In the rows, zero is written as 128.
Each named turn below is shown by a few rows before and after it. Which turns, in which order, take the first row of each later pair to the second? The first pair is answered.
vatud:
124 134 109 139 130 159 118 120 102 140 127 114 133 124 126 102 146 133
 133 -> 131 136 102 139 128 146 121 123 96 133 120 114 127 134 126 100 141 130
 135
134 142 105 140 103 148 109 146 116 140 130 87 112 158 144 88 138 133
 100 -> 141 149 103 143 114 118 117 155 106 117 107 96 100 167 152 98 131 119
 121
94 124 116 105 114 130 111 117 81 115 81 156 124 146 171 108 148 129 124 -> 92 125 125 107 122 125 115 116 82 104 76 164 120 138 174 117 146 129 136
Mulak:
112 130 134 110 112 138 149 133 127 143 122 140 126 124 105 115 119 124
 112 -> 111 131 132 115 114 153 145 129 117 141 119 127 125 118 101 106 120 131
 122
123 123 117 118 115 105 128 134 150 137 137 139 139 165 122 130 138 122
 82 -> 122 128 114 107 98 121 135 123 126 131 117 123 142 157 114 126 135 120
 85
111 95 158 113 112 121 131 108 130 121 113 130 113 114 122 102 119 111
 135 -> 111 100 159 119 117 131 124 104 125 122 114 123 110 111 121 94 120 116
 147
146 120 115 124 129 131 136 124 118 118 104 126 136 129 112 147 131 158
 135 -> 144 123 112 132 136 130 131 127 125 118 110 131 134 130 113 144 133 161
 141
Rova:
130 128 181 128 126 74 148 132 144 100 127 151 81 103 159 123 114 95 135 -> 127 129 171 107 94 103 161 110 109 96 98 129 94 87 144 119 111 92 128
121 118 133 114 89 90 150 128 140 117 97 146 136 111 112 145 104 97 101 -> 139 147 120 133 110 126 122 126 105 98 70 98 129 116 108 121 118 119 158
138 144 134 102 146 132 125 113 150 159 121 122 148 135 89 180 137 82 81 -> 149 165 122 114 152 161 109 105 122 141 97 89 147 133 85 163 142 98 116
93 92 165 119 156 130 120 134 127 162 168 153 120 83 162 96 164 122 126 -> 87 93 160 100 124 156 131 115 101 157 143 133 133 69 145 93 160 118 119
dito:
126 130 133 128 151 98 134 134 127 117 126 144 112 131 137 138 123 125
 149 -> 128 130 140 134 160 111 124 139 137 126 139 143 114 130 138 131 129 136
 156
139 133 120 142 135 145 120 130 148 139 146 104 148 149 118 112 134 146
 132 -> 140 137 109 137 117 143 129 127 134 141 134 99 146 159 114 114 129 135
 118
121 83 141 86 114 116 153 106 151 123 139 179 152 135 125 142 133 123
 129 -> 120 81 145 92 122 119 147 107 159 127 142 178 150 131 124 141 135 122
 132
Now pairs of rows:
Between the rows of a pair lie two turns.
133 166 122 123 120 166 132 105 108 121 107 95 149 135 101 159 113 151
 172 -> 138 147 135 134 144 89 143 140 166 134 150 153 131 168 124 185 107 133
 140
Rova Mulak
112 116 144 124 136 117 138 125 145 131 139 156 120 94 133 139 128 115
 128 -> 114 122 132 113 109 151 138 106 113 130 118 123 128 88 124 125 129 121
 125
Rova vatud
153 126 115 133 133 141 126 128 159 137 111 100 130 148 116 130 108 141
 106 -> 150 129 115 132 128 137 134 124 145 129 98 96 129 146 115 127 104 137
 111
dito Mulak
115 131 107 118 165 125 135 137 124 105 117 155 137 112 140 151 114 115
 169 -> 102 114 116 105 152 136 142 133 142 127 141 171 148 101 137 156 112 114
 137
dito Rova
142 121 143 143 123 130 145 139 157 158 143 144 152 110 145 141 115 126
 121 -> 142 135 130 139 109 157 140 122 119 146 107 103 153 106 137 127 118 127
 137
Mulak Rova
130 119 148 176 154 99 132 143 107 85 139 152 81 153 176 93 129 109 134 -> 128 111 160 179 171 122 118 142 127 101 166 149 90 135 175 88 134 128
 140
dito vatud
101 125 106 100 95 127 158 115 87 142 110 107 124 113 112 118 116 117
 107 -> 134 142 107 154 176 108 114 152 124 139 135 112 100 146 139 110 133 147
 156
Rova Mulak
121 110 126 167 98 143 141 110 79 113 115 104 113 149 161 92 136 116 106 -> 119 95 137 165 105 111 146 124 114 123 146 139 109 154 171 106 132 110
 82
Rova Rova
122 124 134 130 130 106 143 112 90 73 107 136 103 126 141 117 114 136
 169 -> 128 117 147 147 163 146 113 120 120 99 149 128 110 116 147 103 129 164
 177
dito dito
140 146 127 145 151 98 119 153 151 115 127 141 118 140 137 139 126 116
 128 -> 124 131 129 108 106 112 146 133 141 128 127 142 139 122 119 145 116 104
 85
dito Rova
147 133 136 138 153 73 138 147 158 113 128 164 118 155 130 170 120 108
 137 -> 132 139 123 104 96 142 154 104 90 102 81 111 141 112 100 156 116 114 141
Rova Mulak
131 117 134 114 125 127 129 129 150 144 145 147 139 126 116 141 124 127
 107 -> 133 130 121 112 113 145 132 117 117 129 110 120 140 117 106 136 122 125
 128
Rova dito
157 138 99 129 107 158 112 116 101 141 114 70 127 157 130 103 130 144
 136 -> 168 132 109 147 151 127 97 143 155 155 154 105 119 174 145 119 134 147
 135
Mulak Mulak
110 105 136 155 162 104 139 129 123 93 116 131 88 113 159 113 127 139
 177 -> 115 96 144 162 172 109 128 139 155 115 147 141 95 118 160 110 137 152
 161
Mulak dito
112 119 143 112 118 152 147 101 105 110 106 141 144 82 106 135 130 128
 152 -> 123 125 149 138 168 143 123 120 131 111 130 149 129 93 122 131 141 143
 178
dito Rova
121 121 135 119 146 128 145 134 188 134 166 173 136 117 124 154 122 129
 86 -> 145 160 112 150 172 181 104 127 138 108 124 107 125 116 120 124 138 156
 157
Rova Rova
140 114 140 133 148 116 125 110 117 114 85 105 121 116 140 152 138 111
 133 -> 141 112 148 144 167 114 116 119 141 127 109 117 118 121 148 154 141 120
 132
Rova dito
159 189 109 133 142 170 77 133 141 162 129 92 155 181 93 166 125 130 136 -> 160 182 108 134 145 124 88 150 159 159 139 122 142 205 103 178 118 114
 116
dito Rova
131 129 93 111 79 126 105 126 155 175 131 131 148 164 126 135 130 112 65 -> 154 151 86 154 130 131 65 148 160 162 130 116 127 183 141 122 145 137
 115
Rova Rova
110 128 108 150 162 122 112 102 119 128 131 131 128 125 140 128 124 153
 155 -> 95 116 111 120 119 127 136 86 107 135 120 133 141 110 128 137 112 138
 121
Rova Rova
139 134 123 142 129 110 141 123 163 128 137 137 142 175 150 140 134 110
 123 -> 145 152 110 140 118 146 134 107 130 114 105 101 146 167 140 126 139 121
 144
Rova Rova
113 125 102 169 119 106 126 138 103 123 126 99 102 168 157 73 132 123
 128 -> 108 109 118 164 128 64 143 144 124 120 138 143 97 163 164 98 122 107 125
Rova vatud
153 147 137 163 171 119 109 147 137 117 117 113 118 152 134 141 133 131
 174 -> 124 130 133 105 90 143 154 107 105 126 90 106 147 116 106 149 117 107
 120
Rova Rova
105 103 147 163 146 137 159 110 111 114 127 159 151 88 122 161 105 113
 134 -> 108 113 137 170 151 178 136 108 101 124 130 128 153 94 121 137 115 136
 148
vatud Rova
151 130 108 143 141 127 102 157 142 126 145 143 110 136 142 150 134 134
 112 -> 155 133 99 138 125 126 104 153 136 129 136 137 115 142 137 150 131 124
 101
dito dito
118 102 174 116 162 79 133 139 130 103 127 165 102 97 135 176 112 121
 140 -> 112 112 167 103 136 134 130 110 82 96 93 120 115 71 115 163 115 133 158
Rova Mulak
107 108 188 146 146 138 97 136 140 141 160 136 137 86 118 142 135 113
 154 -> 99 102 168 124 91 159 108 121 124 163 156 115 155 95 105 129 133 108 107
Rova vatud
127 110 141 122 122 114 152 131 133 143 148 158 120 131 126 129 124 118
 116 -> 133 133 125 130 123 148 138 122 93 126 115 114 118 132 122 108 130 129
 153
Mulak Rova
160 153 131 132 153 150 77 145 180 155 180 128 140 158 114 164 132 160
 118 -> 156 154 107 105 95 162 94 131 157 163 153 110 152 170 101 162 123 147 79
dito Rova
126 154 114 159 128 141 109 119 89 119 114 93 101 117 173 100 134 117
 130 -> 135 148 127 171 155 107 103 140 134 129 148 126 94 137 182 114 133 115
 117
Mulak Mulak
129 136 107 109 78 94 141 135 116 145 88 141 134 132 115 132 114 89 74 -> 142 164 104 130 118 104 120 138 90 110 55 121 115 129 113 128 121 98 144
vatud Rova
102 92 118 114 104 155 138 130 119 164 124 131 130 105 137 107 128 118
 79 -> 122 120 100 145 137 164 117 132 90 131 94 99 110 116 140 91 140 134 144
dito Rova
119 126 143 126 158 89 133 136 142 115 136 166 121 110 130 157 119 110
 133 -> 107 121 144 97 114 137 143 111 122 134 129 146 146 89 110 146 117 112
 109
dito Rova
130 147 107 130 126 118 129 122 79 103 102 121 101 125 131 129 134 125
 150 -> 117 124 120 114 112 90 148 122 104 120 128 154 105 122 130 145 122 107
 108
Rova Rova
115 123 104 132 127 177 102 113 137 120 100 65 125 132 149 90 157 138
 155 -> 124 134 97 138 135 148 106 121 128 101 82 69 115 145 152 101 152 125 167
vatud vatud
110 108 152 142 158 70 157 131 146 120 132 163 112 112 140 141 129 116
 143 -> 93 107 146 106 109 115 175 99 112 122 108 136 136 78 112 134 126 113 132
Rova vatud
128 125 117 135 111 172 108 123 130 150 147 92 142 134 135 103 137 153
 103 -> 131 126 105 130 99 155 118 125 130 152 136 95 139 152 135 108 130 136 82
Mulak dito
128 132 109 133 140 97 131 124 96 110 100 117 90 127 139 117 117 94 158 -> 122 122 112 125 131 83 141 127 102 116 106 132 88 127 141 119 114 82 139
Rova Mulak
151 139 118 82 92 102 152 112 116 110 91 128 145 139 85 184 112 104 121 -> 170 156 123 138 175 109 101 144 140 102 114 119 119 154 109 161 137 136
 185
Mulak Rova
142 143 140 125 146 126 141 144 127 87 115 105 116 104 135 132 119 137
 157 -> 131 128 144 112 127 96 160 146 142 94 126 131 117 108 138 143 110 118
 123
Rova Mulak
107 122 98 117 98 160 91 126 132 130 144 90 108 130 146 78 127 139 108 -> 101 108 112 113 99 135 100 133 159 141 165 116 106 134 152 88 123 128 84
Rova Rova
125 139 114 115 86 122 136 119 104 117 104 101 143 151 110 125 136 104
 103 -> 135 131 126 140 130 82 123 148 152 130 144 137 125 173 133 138 140 108
 102
Rova Rova
129 138 137 105 116 89 160 116 118 104 91 143 119 127 114 159 102 99 131 -> 142 149 139 135 160 81 138 139 132 102 102 147 103 142 129 149 109 107
 157
Rova Rova
139 143 130 143 168 106 124 147 134 98 119 138 106 133 124 145 129 122
 158 -> 137 133 132 134 163 98 130 155 155 119 143 150 110 141 125 151 126 120
 129
dito Mulak
108 124 110 130 75 175 115 98 74 123 114 84 154 71 102 135 117 125 141 -> 125 109 142 177 165 127 81 148 167 144 195 146 132 92 136 150 130 143
 152
Mulak Rova
130 130 174 108 147 154 113 132 153 130 142 138 148 94 90 150 125 129
 112 -> 138 141 169 122 165 163 99 134 147 124 138 126 141 103 97 140 131 137
 130
Rova Rova
106 121 103 160 123 87 145 138 109 108 132 140 96 150 171 91 131 121 114 -> 104 114 125 170 154 96 138 142 126 106 147 150 95 124 170 95 137 131 143
vatud dito
124 136 96 138 109 124 132 131 93 121 104 96 116 180 139 95 121 119 110 -> 129 134 119 158 155 88 129 146 122 107 121 133 101 176 153 119 120 119
 145
Rova vatud
140 133 172 98 168 143 155 135 139 101 97 161 119 79 92 166 107 139 187 -> 127 119 157 84 118 214 138 124 151 162 135 125 151 86 86 127 121 167 115
vatud vatud
